One turn sends every row of this set to another row. A few are shown first. Where does it send the rows asked after them?
J_160: -.17  .07  -.08  .22  -.16  .07  .08  -.10  .03  .17  .34  .05
J_625: .03  .13  -.08  -.04  -.24  -.20  -.17  .00  -.03  -.24  .08  -.13
J_704: -.08  .05  .19  -.05  .30  .27  -.06  .18  -.03  .15  -.25  -.04
J_409: -.25  .14  .06  .12  -.11  .08  .12  .06  .19  -.27  .33  .05
J_829: -.09  -.07  .24  -.01  .09  .17  .42  .17  .08  -.20  .15  .06
J_735: .27  -.10  -.15  -.09  .12  -.14  -.08  .07  .08  .20  .16  .05
J_951: .04  -.15  -.18  -.11  -.10  -.25  -.03  .02  -.15  -.17  -.01  -.08
J_801: -.05  .02  -.05  .16  .01  .00  .05  .03  .09  .27  .41  .06
J_120: -.26  -.20  -.07  .05  .04  .04  .30  .06  .02  -.21  .20  .10
J_374: .31  -.10  -.11  -.13  .02  -.15  -.24  .00  .11  .01  .03  -.01
J_862: .08  -.04  -.12  -.13  .08  .22  -.12  -.05  .18  -.36  -.17  .10
J_786: .17  .00  -.07  -.12  .00  -.29  -.17  .16  .03  -.10  .14  -.09
J_504: .14  -.07  -.11  -.16  .18  .17  -.13  .02  .22  -.30  -.13  .11
J_411: -.26  .06  .25  .01  .09  .36  .11  -.04  -.08  .13  -.18  -.09
J_798: .22  -.01  .05  .00  -.03  -.19  .08  .04  .09  .18  .26  -.24
J_171: .05  .13  .04  .09  -.30  -.08  .07  -.14  .03  .03  .20  -.28
J_213: .20  .00  .00  -.08  -.22  -.07  .27  -.04  .13  -.08  .19  .26
J_953: -.15  .22  .35  .00  .14  .33  -.02  .06  .07  .17  -.05  -.12
J_441: -.19  .07  .18  -.09  .16  .33  -.02  -.02  -.07  -.09  -.32  -.03
J_593: -.10  .03  .20  -.07  .35  .20  .10  .16  .01  .20  -.20  -.02
J_242: -.12  .24  .25  .01  .15  .32  -.14  .14  .03  .08  -.20  -.07
J_71: -.08  -.05  .05  .01  .19  -.03  .15  .24  .23  -.10  .38  .09
J_181: .12  .27  -.08  .06  -.25  -.01  -.21  -.11  .14  .00  .19  -.03
J_231: .19  .10  -.08  -.04  -.23  -.06  -.30  -.12  .10  -.12  .02  -.05
J_96: -.04  .02  .21  -.16  .35  .25  -.06  .12  .02  .03  -.23  -.01
J_979: .12  .05  -.07  -.13  .10  .20  -.19  .00  .26  -.35  -.10  .09
J_491: -.05  .05  .30  .00  .08  .16  .34  .22  .17  -.19  .22  .04
J_277: -.20  .09  .16  .00  .12  .34  -.03  .06  -.10  .05  -.32  -.05
J_145: -.27  .12  .17  .01  .09  .31  .13  -.03  -.09  .05  -.29  -.05
J_871: -.13  -.13  -.13  .16  -.03  .02  .16  -.06  -.04  .24  .29  .09
J_566: .19  .03  .01  -.07  -.23  -.06  .26  -.04  .14  -.09  .19  .26
J_718: -.14  .05  .26  .03  -.02  .20  .38  .13  .10  -.26  .16  .04
J_929: .07  -.18  -.07  .02  -.14  -.13  .23  -.12  -.10  .11  .09  -.22
J_760: .20  .02  .02  -.08  -.21  -.07  .25  -.02  .15  -.07  .20  .26
J_846: -.12  -.01  .28  -.06  .28  .27  .09  .10  .00  .24  -.11  -.07
J_558: -.09  .25  .28  -.10  .19  .31  -.15  .06  .08  -.05  -.18  -.05
J_153: -.14  .33  .30  .01  .15  .27  -.03  .11  .12  .11  -.11  -.08
J_510: .01  -.14  -.27  .01  -.20  -.01  .05  -.21  -.14  .00  -.04  .04
J_340: .15  -.18  -.20  -.09  -.15  -.07  -.14  -.16  -.05  -.10  -.11  -.01

J_953 goes to -> J_846
J_625 goes to -> J_786
J_153 goes to -> J_593
Now these:
J_213 goes to -> J_566
J_704 goes to -> J_277
J_231 goes to -> J_374
J_409 goes to -> J_71
J_160 goes to -> J_801
J_491 goes to -> J_829
J_798 goes to -> J_929
J_979 goes to -> J_504
J_181 goes to -> J_735
J_441 goes to -> J_558

One turn sends every row of this set to another row. A few are shown first. Where does it send the rows asked after them?
J_738: .14  -.22  -.37  -.08  -.03  -.01  .02  .16  -.04  .23  .03  -.16  .26  -.09
J_125: -.29  -.13  -.04  .28  -.19  -.05  .10  .03  -.01  .15  -.33  -.29  -.27  -.16
J_511: -.20  .36  -.17  .17  -.18  -.25  .27  .18  .07  .30  -.07  -.46  .01  .01
J_394: .14  -.20  -.33  -.11  -.02  .00  -.08  .16  -.06  .16  .06  -.16  .25  -.22
J_469: -.24  .43  -.22  .19  .01  -.07  -.16  .18  .21  .35  -.07  -.22  -.16  .03
J_233: -.22  -.08  .10  -.04  -.30  .00  -.09  -.23  .09  .04  -.32  -.22  .00  -.19
J_938: -.11  -.08  .15  -.29  -.13  -.22  -.27  .17  .03  .15  -.27  -.21  .20  -.25
J_782: -.19  .39  -.10  .02  -.04  -.10  -.26  .16  .37  .04  .13  -.22  .09  -.18
J_693: -.01  .00  -.38  .03  -.02  .00  .21  .38  -.08  .34  -.13  -.35  .17  -.13
J_630: -.27  .03  .18  -.17  .00  -.19  -.38  .13  .06  .04  .06  -.39  .07  -.21
J_290: -.12  .17  -.22  .17  -.15  -.24  .11  -.02  -.15  .31  -.27  -.11  -.20  .11
J_169: -.08  -.11  -.01  -.11  -.07  -.17  -.50  .22  .07  .23  .00  -.25  .28  -.07
J_579: -.20  .39  -.12  .06  .02  -.12  -.18  .16  .37  .07  .19  -.21  -.01  -.09
J_250: -.24  -.07  .11  .01  -.29  -.05  .06  -.17  .14  .03  -.35  -.20  -.05  -.14
J_326: -.12  -.06  -.38  .34  -.13  -.34  .15  .28  -.02  .17  -.02  -.28  -.10  -.04

J_125 goes to -> J_469
J_938 goes to -> J_630
Now these:
J_738 goes to -> J_250
J_394 goes to -> J_233
J_511 goes to -> J_326

One turn sends every row of this set to another row. A few are shown first. Where does it send the rows asked after them?
J_194: -.02  .12  .34  .21  .04  -.26  -.06  -.14  .17  -.04  -.24  -.05  -.31  .31  -.06  .00  .09  -.44  -.49  -.05  -.27  .23
J_316: .09  .28  .31  .10  .30  -.18  .64  -.06  .32  -.20  -.45  .15  -.24  .31  .24  .09  -.07  -.22  -.43  -.20  -.12  .16
J_856: .03  .23  .17  .17  .02  -.13  .32  .26  .41  -.41  -.54  .10  -.17  .02  -.04  .17  -.12  -.31  -.48  .39  .11  .35
J_57: .07  .25  .23  -.02  .09  -.04  .23  .26  .31  -.37  -.51  .12  .01  -.07  -.04  .10  -.09  -.19  -.33  .50  -.08  .28
J_549: .18  .17  .48  .11  -.11  -.04  .18  .10  .10  .14  -.37  .08  -.06  .17  .58  .29  .21  -.58  -.30  .25  .11  .22
J_127: .30  .11  .22  .05  -.04  .23  .11  .02  .17  .04  -.43  .14  .14  .35  .02  .14  -.02  -.18  -.19  .18  .22  -.15
J_296: .14  .27  .36  -.04  .36  .01  .61  -.01  .27  -.13  -.46  .14  -.07  .21  .20  .02  -.03  -.16  -.23  -.14  -.33  .03
J_799: -.07  .24  .49  .14  .12  -.02  .27  -.18  .31  .15  -.46  -.01  -.36  -.42  .10  .09  .10  -.50  -.42  .19  .04  .09
J_582: .19  .13  .42  .04  -.04  .18  .15  .26  .10  .23  -.41  .00  .04  .02  .44  .24  .22  -.54  -.10  .14  -.05  .03
J_244: .13  .13  .22  .14  -.02  -.26  -.01  .25  .07  .05  -.33  .00  -.24  .07  .46  .27  .10  -.48  -.40  -.07  .25  .25
J_689: -.10  .23  .43  .00  .21  -.11  .16  -.15  .28  .14  -.55  -.03  -.35  -.45  .09  .10  -.02  -.50  -.37  .09  .07  .13
J_506: .09  .25  .30  .13  .30  -.04  .70  .01  .35  -.16  -.49  .11  -.22  .28  .18  .09  -.05  -.26  -.35  -.26  -.17  .07
J_385: .01  .13  .36  .09  .09  -.16  -.11  -.11  .11  .00  -.23  -.05  -.18  .22  -.09  -.06  .11  -.37  -.36  -.01  -.42  .16
J_842: .02  .19  .11  .11  .08  .07  .30  .41  .42  -.33  -.58  .03  -.09  -.10  -.17  .14  -.12  -.28  -.31  .27  -.02  .18
J_518: .13  .09  .34  .25  -.12  .11  .25  .27  .23  .19  -.45  -.03  -.16  .12  .42  .34  .19  -.68  -.26  -.01  .16  .09
J_677: -.06  .10  .47  .14  .01  -.02  .13  -.19  .31  .08  -.54  -.10  -.22  .42  -.02  .14  .00  -.77  -.33  -.07  -.25  .21
J_920: -.07  .24  .50  .12  .13  .02  .25  -.17  .29  .17  -.46  -.01  -.33  -.45  .09  .08  .10  -.49  -.38  .20  .00  .07
J_565: .04  .21  .24  -.03  .09  .15  .32  .32  .39  -.29  -.66  .08  .05  -.07  -.07  .16  -.13  -.33  -.22  .42  -.10  .20
J_616: -.03  .10  .50  .02  .07  .08  .08  -.15  .25  .12  -.54  -.10  -.09  .33  -.05  .08  .01  -.69  -.20  -.02  -.40  .14
J_993: .25  .12  .15  .08  -.03  -.04  .06  -.03  .18  -.04  -.47  .14  -.02  .44  .07  .21  -.15  -.24  -.36  .06  .44  .02
J_501: .13  .30  .40  .03  .30  -.16  .64  -.13  .28  -.20  -.42  .19  -.15  .32  .30  .05  -.03  -.20  -.39  -.06  -.20  .16
J_755: -.08  .25  .45  -.04  .22  -.11  .15  -.18  .26  .14  -.54  -.02  -.32  -.45  .11  .09  -.01  -.49  -.36  .13  .04  .14
J_567: .14  .30  .37  -.07  .36  -.13  .56  -.08  .22  -.19  -.42  .18  -.09  .25  .25  .01  -.04  -.12  -.31  -.08  -.28  .12
J_713: -.03  .09  .28  .21  .07  -.10  -.05  -.02  .20  .02  -.28  -.12  -.28  .23  -.17  -.01  .09  -.45  -.37  -.18  -.34  .11
J_440: -.02  .14  .56  .01  .04  -.07  .07  -.27  .22  .06  -.49  -.03  -.11  .42  .04  .09  .01  -.68  -.30  .10  -.34  .26
J_108: .30  .14  .26  .10  -.09  .07  .14  -.10  .16  -.01  -.39  .19  .06  .46  .12  .18  -.03  -.21  -.33  .26  .33  -.02
J_733: .30  .13  .19  -.08  .03  .02  -.01  -.03  .10  -.02  -.44  .17  .13  .37  .08  .15  -.12  -.15  -.24  .17  .29  -.02
J_638: .26  .09  .17  .21  -.09  .18  .19  .03  .26  .02  -.46  .11  -.01  .41  .02  .21  -.05  -.28  -.30  .06  .37  -.10
J_645: .19  .16  .29  -.07  .05  -.19  -.11  .24  -.05  .09  -.30  .04  -.04  -.02  .47  .18  .14  -.35  -.24  .09  .02  .18
J_604: .26  .08  .10  .03  .02  .13  .04  .09  .18  .02  -.50  .09  .05  .33  -.03  .18  -.14  -.21  -.20  -.03  .32  -.11
J_128: .14  .09  .16  .07  .05  -.04  -.04  .41  .08  .14  -.38  -.06  -.14  -.07  .32  .22  .11  -.45  -.19  -.18  .08  .06
J_299: -.09  .25  .45  .00  .20  -.14  .16  -.19  .26  .12  -.53  -.02  -.35  -.43  .12  .10  -.02  -.50  -.39  .12  .08  .17
J_212: -.01  .19  .19  .15  .03  .06  .41  .31  .49  -.33  -.68  .05  -.13  .02  -.08  .24  -.17  -.45  -.37  .30  .10  .27
J_574: -.06  .24  .52  .10  .13  -.03  .25  -.20  .28  .15  -.44  .01  -.34  -.43  .12  .08  .10  -.48  -.41  .24  .01  .10
J_906: .10  .26  .27  .03  .36  -.01  .62  .06  .31  -.13  -.49  .11  -.15  .20  .14  .05  -.06  -.19  -.27  -.28  -.26  .02
J_809: .04  .26  .30  .02  .04  -.06  .34  .16  .39  -.37  -.61  .14  -.03  .06  .05  .19  -.14  -.36  -.39  .54  .04  .36

J_108 goes to -> J_993
J_574 goes to -> J_299
J_677 goes to -> J_713
Now these:
J_296 goes to -> J_567
J_565 goes to -> J_57
J_549 goes to -> J_244

